A single turn carries every row of the set below to another of its rows. Some are shown first; where does it send the rows asked next?
Q_276: [-5,17,3,0,4,14,-9,-25,-9,28,-14,14,4,-8,-23,5,12,-1,-34,20,-11,-16,-31,15,-30,-7,14,-14,-7,-4,12,-25,-13,-8,5,18,-23,15,-2,8,6,20,-8,-32,4,-5,21,5,-7,-6,-5,17,-5,6,19,4,-6,-16,-10,8,5,33,-11,-12,17,12,-13,-11,22,-9,23,-7,-4,-3]
Q_388: [1,9,-2,4,4,19,1,-12,-10,30,-7,8,8,2,-14,15,6,11,-26,8,-21,14,-27,11,-23,-18,19,-9,3,23,-8,-26,-18,-13,2,25,-13,-3,-11,14,1,14,-4,-35,10,-12,16,8,-7,-21,1,1,7,-15,8,-17,-1,-26,-18,-14,-2,33,-27,-7,8,12,1,-16,26,-4,19,-12,-16,-3]
Q_468: [8,1,1,7,-10,25,-1,-25,-14,24,-18,11,1,-12,-19,20,7,18,-22,4,-12,-6,-28,4,-23,-18,25,7,-12,-2,-1,-11,-5,10,-1,15,-17,17,-15,4,-12,8,1,-25,6,-23,25,8,1,-7,-5,15,-4,1,1,-2,-9,-17,-16,-16,2,19,-25,-3,1,11,2,-31,16,-7,33,-15,-17,-4]
Q_704: [8,11,-1,5,9,19,-1,-17,-9,32,-13,12,9,5,-17,20,3,9,-23,9,-15,19,-31,11,-22,-22,20,-7,4,24,-6,-27,-15,-5,6,21,-8,-9,-6,6,-3,14,-5,-36,10,-16,22,7,-5,-21,1,-3,8,-13,7,-16,0,-25,-21,-17,-3,32,-23,-8,11,6,2,-17,19,-7,21,-5,-16,-9]
Q_783: [-6,11,8,9,-2,12,-3,-8,1,21,-20,46,-5,-15,-2,-11,-6,20,-10,12,-23,1,-19,6,-40,-3,20,-2,-3,-10,-5,1,9,-1,11,34,-6,21,8,20,-1,18,2,-20,7,-4,3,-18,5,-15,-9,-8,-12,-9,23,14,-19,1,-26,-5,10,9,-5,-11,24,-15,-6,-11,3,-13,20,-9,-6,-16]
Q_572: [6,11,5,1,-6,1,11,-18,3,15,-25,28,-1,-19,-3,-9,3,6,-9,-9,-19,11,-12,-8,-39,-6,4,-8,10,7,-9,-6,8,-9,17,35,-9,-2,8,0,5,27,1,-31,9,14,-8,6,7,1,-20,-10,6,1,21,18,0,-16,-22,-31,3,25,-15,-4,24,-9,-17,-22,20,-4,11,3,-4,-19]
Q_187: [1,10,4,27,4,0,4,-17,6,30,-8,31,15,2,4,-1,3,-18,-13,10,-10,24,-15,4,-29,2,10,-11,13,-20,-15,-16,14,-12,7,2,-14,20,15,18,5,-2,-19,-12,2,-3,10,9,0,-5,-5,4,9,-4,26,4,1,-2,-19,-31,-3,31,-9,-7,9,-8,-11,-4,5,-8,2,-15,-7,-3]
Q_580: [-4,13,-3,0,9,12,-9,-26,-10,30,-14,16,-1,-3,-23,10,11,0,-29,23,-8,-11,-29,15,-28,-7,7,-17,-8,-4,14,-28,-13,-2,10,18,-16,10,-4,5,3,20,-8,-30,12,-2,25,4,-12,-5,-3,10,1,9,20,6,-8,-16,-10,13,6,38,-5,-15,18,7,-9,-6,16,-13,23,-9,-7,-6]
Q_401: [8,2,-1,10,-4,23,5,-24,-13,32,-20,16,1,-8,-20,25,2,16,-24,1,-4,0,-20,9,-20,-23,23,7,-14,-1,1,-15,-4,13,3,14,-15,11,-14,2,-16,7,-3,-27,7,-27,27,2,-3,-4,-3,12,-1,0,6,-2,-12,-11,-17,-14,7,22,-19,-3,2,13,6,-30,13,-6,37,-12,-13,-7]
Q_782: [1,8,-4,12,10,30,2,-20,-19,24,-20,10,1,13,-21,18,16,5,-18,6,-16,2,-28,18,-17,-8,26,-3,7,-2,7,-23,-4,1,10,33,-6,-3,-1,12,-1,20,2,-24,13,-10,22,1,-20,1,-1,5,-7,4,5,7,4,-17,-26,-9,6,38,-14,-6,16,18,-9,-25,5,-5,29,-11,3,-24]
Q_775: [20,16,-1,-3,12,4,-4,-17,-14,27,-14,20,-4,3,-9,30,4,15,-37,5,-10,15,-34,5,-23,-15,24,-5,-5,0,14,-19,-7,14,16,5,-15,16,-16,6,-4,19,5,-39,11,1,22,19,-10,-17,-12,16,-9,3,11,9,-7,-6,-14,-7,18,24,-8,-12,23,8,-3,-20,13,-7,29,-19,-7,6]
Q_823: [15,6,26,25,3,10,8,-22,-3,22,-27,22,5,-3,7,-10,15,15,-19,8,-5,21,-34,-14,-16,9,17,-11,8,-10,3,-20,4,16,-7,19,-6,23,16,8,7,11,-6,-5,2,2,6,9,1,-12,-3,4,16,0,14,14,-20,0,-22,-26,11,34,2,-10,7,-4,-22,-13,-4,-6,8,-11,-16,4]
Q_301: [20,-9,0,7,-3,0,10,-27,9,23,-20,28,-11,0,1,1,-8,3,-14,-6,-19,21,-4,-20,-35,-5,17,-8,9,10,11,-2,-8,-14,17,35,-2,17,4,15,-8,18,-11,-32,5,3,9,3,21,-16,-5,6,12,-17,30,16,-14,-9,-25,-24,7,13,-9,-7,0,-3,-9,-12,3,-1,14,-23,-19,-22]
Q_251: [6,9,3,2,5,5,11,-14,-2,22,-28,26,-1,-21,0,-11,3,6,-11,-10,-15,4,-11,-17,-36,-2,-7,-11,2,5,-4,-2,5,-7,14,36,-10,-9,12,1,9,26,5,-28,7,12,2,10,4,-7,-12,-11,1,7,20,23,-5,-17,-27,-29,11,21,-17,-9,20,-5,-19,-20,15,-3,10,2,-3,-21]
Q_59: [22,-5,-6,1,2,5,5,-19,3,18,-18,34,-9,-5,4,5,-17,-2,-11,-3,-25,18,-7,-23,-34,-5,19,-5,2,10,9,2,-2,-9,19,27,-1,17,2,15,-2,19,-13,-34,-2,3,21,9,21,-26,-8,-2,7,-10,30,12,-10,-10,-20,-17,4,11,-13,-7,8,-4,-8,-7,-1,1,10,-24,-19,-25]
Q_830: [1,1,9,15,-1,13,-3,-9,6,26,-15,40,-6,-15,5,-16,-8,19,-7,12,-26,9,-17,9,-32,-1,19,-2,-1,-6,-2,0,10,-6,7,30,-5,24,8,17,-4,19,-1,-20,10,-1,10,-17,7,-23,-9,-8,-14,-11,22,14,-19,-1,-33,-12,9,6,-7,-15,15,-14,-6,-15,1,-21,26,-14,-12,-20]
Q_28: [16,9,0,-3,8,8,-10,-18,-15,24,-13,13,-2,-2,-9,25,3,16,-42,6,-15,15,-41,4,-22,-12,32,-1,-3,-1,6,-17,-8,7,15,7,-18,19,-18,12,-4,19,6,-35,11,-1,21,20,-5,-20,-9,16,-12,1,6,10,-5,-7,-13,-8,10,22,-14,-13,22,7,-4,-16,15,-8,24,-19,-11,10]
Q_892: [9,-1,27,14,-4,5,16,3,-9,24,-23,19,4,-3,13,4,11,12,-19,15,-16,22,-22,-16,-26,-14,12,-11,-10,1,-1,-20,11,8,-1,7,-28,3,12,7,1,14,-9,-11,3,-5,-6,-1,11,1,-6,-4,9,5,19,-6,17,2,-18,-20,7,24,-11,9,11,-9,-10,-29,4,3,4,-29,-23,-7]
Q_154: [11,6,20,8,-11,0,17,3,-2,24,-23,20,0,-6,10,5,15,17,-16,17,-15,20,-22,-10,-28,-16,22,-12,-3,-2,1,-19,16,7,-5,9,-25,16,10,9,-5,16,-11,-11,0,-3,-11,-5,6,-1,-2,0,10,0,22,-5,10,2,-16,-21,10,22,-11,5,6,-12,-5,-37,2,1,8,-32,-22,-4]
Q_512: [6,-2,25,16,-10,-4,13,3,2,29,-20,23,-3,0,15,2,9,8,-17,17,-16,23,-17,-3,-27,-12,19,-15,-3,-4,9,-19,9,-1,-3,6,-28,11,13,11,-5,15,-13,-10,6,0,-8,2,8,-1,-9,-1,10,-4,19,-6,9,6,-18,-20,7,23,-8,8,9,-13,-14,-34,4,-3,10,-31,-23,-3]
Q_319: [9,16,14,24,-1,12,13,-13,-8,15,-26,26,7,1,2,-9,15,13,-15,5,-4,18,-37,-13,-21,8,17,-8,10,-8,1,-19,12,20,-1,19,1,26,17,12,6,14,-7,-9,-5,0,6,11,-6,-9,-2,4,16,3,16,13,-23,-4,-21,-24,8,35,1,-10,2,2,-22,-12,-7,5,4,-7,-12,3]
Q_398: [2,11,2,22,-1,4,7,-10,4,27,-8,31,16,3,0,2,-4,-11,-10,14,-18,20,-12,2,-29,-3,10,-14,16,-17,-21,-17,15,-11,13,8,-10,20,14,20,-1,0,-25,-11,1,-6,5,5,-3,-8,-3,-1,12,-3,25,0,5,-9,-14,-25,-7,35,-11,-3,10,-8,-7,-10,4,-2,1,-15,-10,2]
Q_608: [2,3,12,8,5,10,-1,-1,3,25,-20,40,-5,-18,0,-9,-12,22,-18,11,-27,3,-19,1,-32,-3,15,-5,-13,-8,-3,2,7,0,11,30,-7,20,12,17,4,24,-1,-19,7,-4,12,-16,4,-18,-10,-10,-17,-6,26,13,-12,-2,-32,-4,14,4,-10,-9,22,-15,-4,-16,6,-11,22,-11,-13,-19]
Q_246: [9,10,0,-10,14,10,-8,-20,-23,34,-19,15,7,-13,-7,31,7,8,-11,7,-15,4,-22,9,-28,-4,17,-21,9,8,7,-23,-17,-3,5,9,-22,8,-14,1,10,16,1,-34,15,-8,26,13,-12,-1,-17,-8,11,-5,7,1,7,-21,-6,-10,0,24,-6,0,14,-9,0,-17,21,-10,26,-20,-9,-7]
Q_384: [0,6,6,24,10,7,5,-6,2,30,-13,36,14,4,3,1,-3,-17,-16,13,-18,19,-14,1,-28,-3,10,-11,4,-18,-19,-13,19,-13,7,4,-11,13,17,21,6,0,-20,-4,4,-9,14,3,-5,-13,0,-2,7,2,18,-1,4,-5,-18,-21,-2,37,-15,-7,13,-7,-6,-5,2,-1,0,-20,-9,0]
Q_234: [4,6,0,-9,11,11,-9,-18,-22,28,-20,11,3,-13,-6,28,12,6,-17,3,-22,1,-20,5,-28,2,23,-18,9,7,9,-17,-18,-10,-1,15,-23,11,-15,4,13,15,0,-34,14,-6,20,14,-16,-5,-19,-4,13,-5,2,-2,4,-22,-4,-11,-2,29,-12,2,12,-4,0,-17,23,-6,25,-22,-6,-2]
Q_861: [16,8,19,27,8,18,15,-14,-3,18,-31,27,10,-1,-1,-4,12,11,-22,3,-6,19,-33,-18,-16,6,16,-8,2,-9,4,-19,8,17,-3,15,0,23,18,10,11,10,-6,-7,-10,1,16,14,1,-14,-1,4,17,3,12,13,-19,-2,-26,-25,11,34,0,-3,3,4,-18,-13,-4,7,6,-14,-14,-1]
Q_185: [3,11,0,11,9,27,-3,-19,-17,20,-19,9,3,10,-19,16,17,1,-24,2,-19,-3,-30,15,-16,-8,30,-1,13,-3,5,-18,-5,-5,6,32,-10,9,-1,13,5,21,1,-28,11,-11,20,3,-21,0,-1,13,-8,3,7,11,7,-17,-27,-11,2,33,-20,-9,14,24,-10,-23,6,-1,30,-11,3,-17]
Q_867: [26,-4,-6,0,-5,2,7,-24,3,13,-26,36,-9,-5,-1,-1,-13,6,-18,-6,-19,20,-7,-18,-36,-11,27,-9,8,6,8,-2,-3,-8,16,31,-4,23,0,14,-9,18,-10,-35,0,5,11,3,20,-25,-4,4,13,-15,29,14,-17,-6,-18,-17,3,17,-7,-9,8,-8,-6,-10,3,4,10,-25,-18,-22]
Q_674: [4,12,7,10,-6,-2,6,-19,5,21,-19,25,-6,-16,3,-13,6,7,-9,-9,-13,10,-10,-4,-30,-8,0,-5,6,0,-5,2,4,-9,13,36,-14,-3,13,-2,6,25,2,-28,14,9,-5,7,5,0,-14,-10,0,-1,23,15,-2,-13,-32,-34,3,16,-19,-12,23,-8,-22,-25,15,-6,15,5,-4,-21]

Q_861 turns into Q_59
Q_867 turns into Q_398
Q_823 turns into Q_301
Now these:
Q_276 turns into Q_468
Q_704 turns into Q_580

A single turn carries every row of the set below to another of its rows. Some are shown first; where does it send the rows asked next?
Q_763: [17,-12,12,-19,2,6,7,6,-4,-9,4,-9,21,26,-10,12,2,-11,16]
Q_37: [24,-1,-13,-4,8,-1,-3,3,-1,18,3,-10,1,12,14,30,9,-19,18]
Q_902: [36,-2,2,-20,-6,-2,-9,9,-5,-11,-7,-13,18,-11,15,20,14,-12,9]
Q_996: [28,-1,-5,-24,-1,-2,8,4,9,-8,21,-17,-11,-9,9,13,-1,-19,19]
Q_936: [14,2,7,-8,-6,15,31,2,8,-3,5,-8,16,6,0,25,18,-2,5]
Q_520: [17,-9,-3,-17,4,-8,-4,13,-9,5,5,-24,4,2,-10,7,24,-2,-1]
Q_428: [18,-15,5,-19,1,6,-1,5,10,-7,5,-24,10,-6,-11,18,-1,5,11]
Q_294: [29,-4,-4,-8,-13,-6,-2,12,-11,9,11,-1,13,-4,3,45,20,-6,-1]
Q_614: [26,-13,3,-20,3,-8,-5,6,5,1,2,-13,14,18,26,18,19,-9,7]
Q_178: [29,-14,-14,-15,-8,2,2,-4,-2,-1,12,-10,8,-22,-5,23,15,-11,10]
Q_560: [7,-12,-8,-14,0,3,12,4,3,10,6,-4,5,6,-25,25,-1,-4,6]
Q_741: [8,10,5,-27,3,3,1,15,-17,-12,0,-9,9,4,-6,18,22,4,8]
Q_441: [12,-2,-4,-3,-19,6,6,22,14,-12,9,-11,3,-3,9,29,3,-8,13]
Q_372: [22,-9,14,-27,2,9,8,-12,-7,3,-6,-10,11,7,14,13,13,-5,0]
Q_534: [8,0,12,-15,-3,-13,15,14,-12,-21,6,5,4,6,0,26,4,1,11]
Q_975: [29,-11,-10,-31,-10,-2,4,2,-1,-8,17,-3,-6,9,8,29,-9,6,7]
Q_235: [11,-7,4,-11,-3,20,23,2,1,3,0,-14,10,-6,17,27,14,-9,13]
Q_711: [35,-8,-1,-33,-14,6,-10,5,-5,3,13,-3,-4,11,11,30,-4,-13,10]
Q_361: [-3,0,-1,-16,5,-4,-7,16,5,0,21,-1,-14,-1,6,11,14,-10,7]
Q_870: [2,-7,-3,-12,-2,11,9,10,-24,-10,16,-2,-3,9,-10,38,11,-5,-2]
Q_321: [14,-7,-11,-12,-2,-10,-7,3,3,18,12,-6,8,11,7,17,6,-25,-12]
Q_933: [18,4,5,-7,-4,-11,11,4,2,-13,15,-15,-5,21,10,8,5,-5,-7]
Q_32: [13,1,-21,-12,11,-1,4,15,-13,5,2,-2,4,19,-1,13,20,-1,16]
Q_342: [5,-2,11,-14,2,-17,-2,10,-15,-3,4,-4,15,1,15,27,-1,-14,-5]
Q_425: [9,4,5,-9,-4,8,10,-3,13,0,15,-14,-7,-13,3,25,9,3,16]
Q_740: [7,18,-10,-17,-9,3,3,-4,-14,-9,5,-15,-6,13,16,18,0,-3,15]
Q_646: [2,7,1,-31,3,7,0,10,-3,9,12,-1,-3,-1,10,37,22,-20,18]
Q_226: [14,-2,4,-23,9,-5,22,19,4,12,8,8,-5,-1,19,19,4,-12,3]
Q_385: [27,4,-4,-15,-3,-10,4,7,-12,3,-1,0,5,19,1,4,24,-1,14]
Q_393: [10,13,0,-18,9,-13,3,1,-5,-4,17,-26,-5,3,10,13,18,-15,8]
Q_531: [24,-1,7,-10,8,0,21,0,0,-4,-1,9,2,2,2,8,-1,2,-3]
Q_378: [12,-4,-25,-23,-15,7,7,21,1,-2,12,-7,3,6,-1,35,3,-5,-4]
Q_335: [32,-7,10,-25,10,-2,12,-15,-6,4,11,-4,-7,5,-1,25,5,-9,17]
Q_282: [8,-23,-6,-19,-3,-2,7,11,2,-3,2,-14,25,18,1,19,5,-9,16]
Q_192: [29,23,-6,-17,-2,0,-2,-11,-3,2,9,-10,5,20,14,20,5,-9,6]
Q_618: [30,-13,-2,-7,1,2,-1,4,-24,0,5,-4,5,-8,2,36,13,3,-2]
Q_617: [10,7,-16,-27,-15,2,0,10,-5,7,-6,-12,4,0,10,37,1,-16,24]
Q_168: [7,-1,11,-25,-10,2,20,27,0,8,9,8,-4,2,1,18,10,-13,6]
Q_68: [1,-5,-8,-17,4,-7,-13,7,-5,-7,14,-10,18,-9,-2,18,15,-15,-3]
Q_496: [1,9,8,-12,2,1,0,17,-9,3,9,-3,16,2,2,36,-5,-23,-3]

Q_282 turns into Q_235
Q_168 turns into Q_496
Now these:
Q_996 turns into Q_393
Q_441 turns into Q_646
Q_870 turns into Q_378

